Look-ups in named tables: a row name and a column name give one cell, copied from the table.

pozule
|  | ker | guke |
|---|---|---|
| loduza | 46 | 148 |
| taran | 119 | 133 |
| vubegol | 149 | 79 |
| fefi | 225 | 54 |
| vuliz | 189 | 54 |

guke of loduza = 148
guke of taran = 133
guke of fefi = 54
ker of taran = 119
ker of vubegol = 149
ker of vuliz = 189
ker of loduza = 46
guke of vubegol = 79
guke of vuliz = 54
ker of fefi = 225

tofine =
|  | rivakek | zifiz | tifito | komakep | posum | gusad | ton | tep | zamote | mak |
|---|---|---|---|---|---|---|---|---|---|---|
| vebafe | 101 | 40 | 95 | 128 | 210 | 71 | 150 | 119 | 184 | 132 |
| lerub | 190 | 240 | 170 | 176 | 54 | 214 | 156 | 167 | 70 | 176 |
| baf | 119 | 44 | 173 | 167 | 175 | 58 | 106 | 102 | 156 | 154 |
| gagisu | 126 | 220 | 198 | 176 | 59 | 133 | 122 | 101 | 101 | 180 |
| tik | 200 | 205 | 90 | 162 | 85 | 206 | 221 | 143 | 46 | 164 |

What is the ton of baf in tofine? 106
What is the ton of tik in tofine? 221
What is the tep of tik in tofine? 143
What is the ton of vebafe in tofine? 150
What is the gusad of baf in tofine? 58
What is the posum of lerub in tofine? 54
What is the zamote of lerub in tofine? 70
What is the rivakek of lerub in tofine? 190
What is the komakep of lerub in tofine? 176
What is the tep of gagisu in tofine? 101
What is the komakep of vebafe in tofine? 128
What is the zifiz of baf in tofine? 44
What is the gusad of vebafe in tofine? 71
What is the posum of tik in tofine? 85

tiluged
         kasom  rinokav  bevaz  suduve   zofe  tukav   radu    vev  pifid  tepifa
las      20227    25018  35384   77289  21415  31950  12494  42939  46029   18698
bosap    25305    28035  32057   78364  22093  34521  11489  39499  45739   18182
rabut    83073    70689  23368   46386  64369  60349  53995  16919  34707   48278
tasopad  57230    45426  15823   80865  27625  48718  19803  26944  43465   32181
vur      51832    55290  53208   25102  72013  43669  76522  42336  33877   61111
zamog    19250    33187  68043   28945  58642  27508  72734  62655  37706   59869
detes    75806    68050  20143   53083  59754  59531  32552   8597  36164   23585
niv      71016    69211  28588   41594  69064  57694  38216   9375  34354   20819

vev of tasopad: 26944
tukav of las: 31950
suduve of rabut: 46386
suduve of vur: 25102
bevaz of zamog: 68043
kasom of niv: 71016
zofe of niv: 69064
rinokav of zamog: 33187
rinokav of detes: 68050
tukav of bosap: 34521
pifid of tasopad: 43465
kasom of detes: 75806
tukav of rabut: 60349
tukav of tasopad: 48718
pifid of rabut: 34707
vev of las: 42939
rinokav of rabut: 70689

zudulo.csv
,zuzup,nin,kifu,fusaluf,duz,vuzi,fus
gagipop,0.26,0.46,0.32,0.47,0.41,0.50,0.38
zeg,0.32,0.48,0.57,0.51,0.48,0.65,0.36
podas,0.22,0.53,0.35,0.48,0.60,0.46,0.68
duk,0.42,0.40,0.85,0.59,0.75,0.68,0.60
zot,0.47,0.85,0.10,0.33,0.28,0.31,0.39
zab,0.07,0.50,0.50,0.53,0.78,0.50,0.78
zatok,0.13,0.05,0.41,0.18,0.21,0.16,0.27
mugo,0.47,0.38,0.34,0.38,0.34,0.40,0.35

duz of mugo: 0.34
vuzi of zatok: 0.16
kifu of zatok: 0.41
fus of zot: 0.39
fus of zatok: 0.27
fus of mugo: 0.35
zuzup of zeg: 0.32
nin of zatok: 0.05
nin of duk: 0.40
zuzup of mugo: 0.47
duz of zab: 0.78
fusaluf of zatok: 0.18
duz of podas: 0.60
nin of podas: 0.53
fusaluf of gagipop: 0.47
zuzup of podas: 0.22

tonosib
            luve    zezo     pom   nazag     vaf      bef      gul   zofosa   sakipi      tob
fudule   -23.660   0.692   9.772  19.678  22.124  -52.139    9.928  -23.091   27.751  -16.457
fusetel   -5.856   0.692   8.277  15.781  22.124  -48.528    8.528  -32.687   28.005    7.387
zud      -26.694  -3.722  55.310  -6.106  22.124    1.942  -49.966    7.899  -12.946  -18.135
fiv       -7.744   2.398  26.776  -6.106  22.124   24.359   -8.214   -8.672   56.221   18.783
tozodi    47.473  -8.042  26.776  -7.518  -0.905   -0.373    2.014  -46.126   41.758    3.250

gul of zud = -49.966
pom of fudule = 9.772
sakipi of fusetel = 28.005
nazag of zud = -6.106
zezo of fusetel = 0.692
gul of fusetel = 8.528
luve of fudule = -23.660
bef of fudule = -52.139

kem =
|  | zag | pakase | konilup |
|---|---|---|---|
| buriz | 399 | 639 | 213 |
| kikub | 578 | 639 | 414 |
| sodel | 399 | 817 | 958 |
| midilu | 399 | 410 | 414 |

What is the zag of buriz in kem? 399
What is the pakase of sodel in kem? 817
What is the konilup of buriz in kem? 213
What is the konilup of sodel in kem? 958
What is the pakase of midilu in kem? 410
What is the zag of sodel in kem? 399
What is the pakase of buriz in kem? 639
What is the konilup of midilu in kem? 414
What is the zag of kikub in kem? 578
What is the pakase of kikub in kem? 639
What is the zag of midilu in kem? 399
What is the konilup of kikub in kem? 414

mubal =
         zet  ves  vopab  nuluzov  ronuve  tivokeb  bimu  bobisib  totor  tov
pilo     197  109    123      117      86      152    87       94     99   70
ladi     157  125    125      128     141      147   124      126    120  121
seloz    172  124    123      129     119      165   123      116    119  122
zuvopa    55  128    125      124     111       78   125      146    125  141
pote      92  130    117      121     125      105   132      130    136  129
fogupu    74  127    140      124     118       91   124      141    125  138
pelanuf   60  136    131       97     103       92   133      131    157  131

bobisib of fogupu is 141
tivokeb of pote is 105
nuluzov of pelanuf is 97
bimu of ladi is 124
bobisib of seloz is 116
ronuve of ladi is 141
totor of pelanuf is 157
ves of pote is 130
ves of pilo is 109
tov of pelanuf is 131
bobisib of pilo is 94

nodud.csv
,fufepev,rop,gar
reva,-3369,1376,-2117
binus,-534,425,-375
vokora,8589,-265,7554
kudon,-1482,-8453,9111
fakade,3381,5495,9535
peveroz,524,-7964,-2713
gadibos,-6795,9138,4654

What is the fufepev of gadibos in nodud? -6795
What is the gar of kudon in nodud? 9111
What is the rop of vokora in nodud? -265
What is the rop of peveroz in nodud? -7964
What is the gar of reva in nodud? -2117
What is the rop of fakade in nodud? 5495
What is the gar of gadibos in nodud? 4654

gete:
         lin  dutifi  fam  selek  niku  sos  tenanom  vab
bal      139     163  188    113   113  190      132  159
setol    139     170  149    172   116  191       93  123
kema     124     175  168    213   131  172      143  139
lumapob  141     160  115    171    44  202      107  103
rud      103     182  223    158   143  171      100  216
kep      162     113  198    182   184  174      124  190

selek of setol: 172
lin of lumapob: 141
niku of setol: 116
fam of kema: 168
tenanom of bal: 132
vab of kema: 139
tenanom of kep: 124
vab of rud: 216
dutifi of kema: 175

safig =
	dedotun	kopize	bel	vasimop	fofom	tobu
vamom	0.5	0.4	0.5	0.6	0.2	0.3
nila	0.4	0.6	0.6	0.7	0.3	0.3
par	0.4	0.6	0.5	0.6	0.7	0.6
koreru	0.9	0.5	0.8	0.5	0.4	0.7
kib	0.5	0.7	0.4	0.7	0.6	0.3
lakipi	0.6	0.5	0.5	0.7	0.4	0.5
zes	0.4	0.4	0.5	0.5	0.8	0.5
nefafog	0.4	0.5	0.6	0.4	0.7	0.8
sunu	0.6	0.6	0.6	0.5	0.4	0.5

fofom of kib = 0.6
bel of nefafog = 0.6
vasimop of zes = 0.5
fofom of vamom = 0.2
fofom of lakipi = 0.4
fofom of nila = 0.3
vasimop of nefafog = 0.4
fofom of koreru = 0.4
tobu of kib = 0.3

pud.csv
,vipeban,zovit,por,rol,ges,fom,vun,dupiva,niv
fome,123,118,153,134,120,78,78,186,43
namuma,128,116,146,133,124,85,86,179,55
fepo,138,118,128,129,130,115,117,159,94
sut,155,123,118,125,125,121,112,224,42
mus,140,105,134,130,128,85,90,188,48
faremuk,118,150,154,133,113,115,100,182,69
tobena,130,109,149,133,122,69,71,196,27
rez,142,102,132,130,129,83,88,194,41
livolem,134,129,129,130,130,129,127,144,118
tos,118,159,157,134,108,120,97,203,52
kef,121,119,157,135,118,71,69,195,29

dupiva of mus: 188
vun of sut: 112
por of tobena: 149
por of namuma: 146
niv of sut: 42
rol of livolem: 130
zovit of rez: 102
ges of tos: 108
fom of fepo: 115
fom of tos: 120
rol of faremuk: 133
vipeban of sut: 155
fom of tobena: 69
dupiva of faremuk: 182
zovit of livolem: 129
niv of faremuk: 69
dupiva of kef: 195

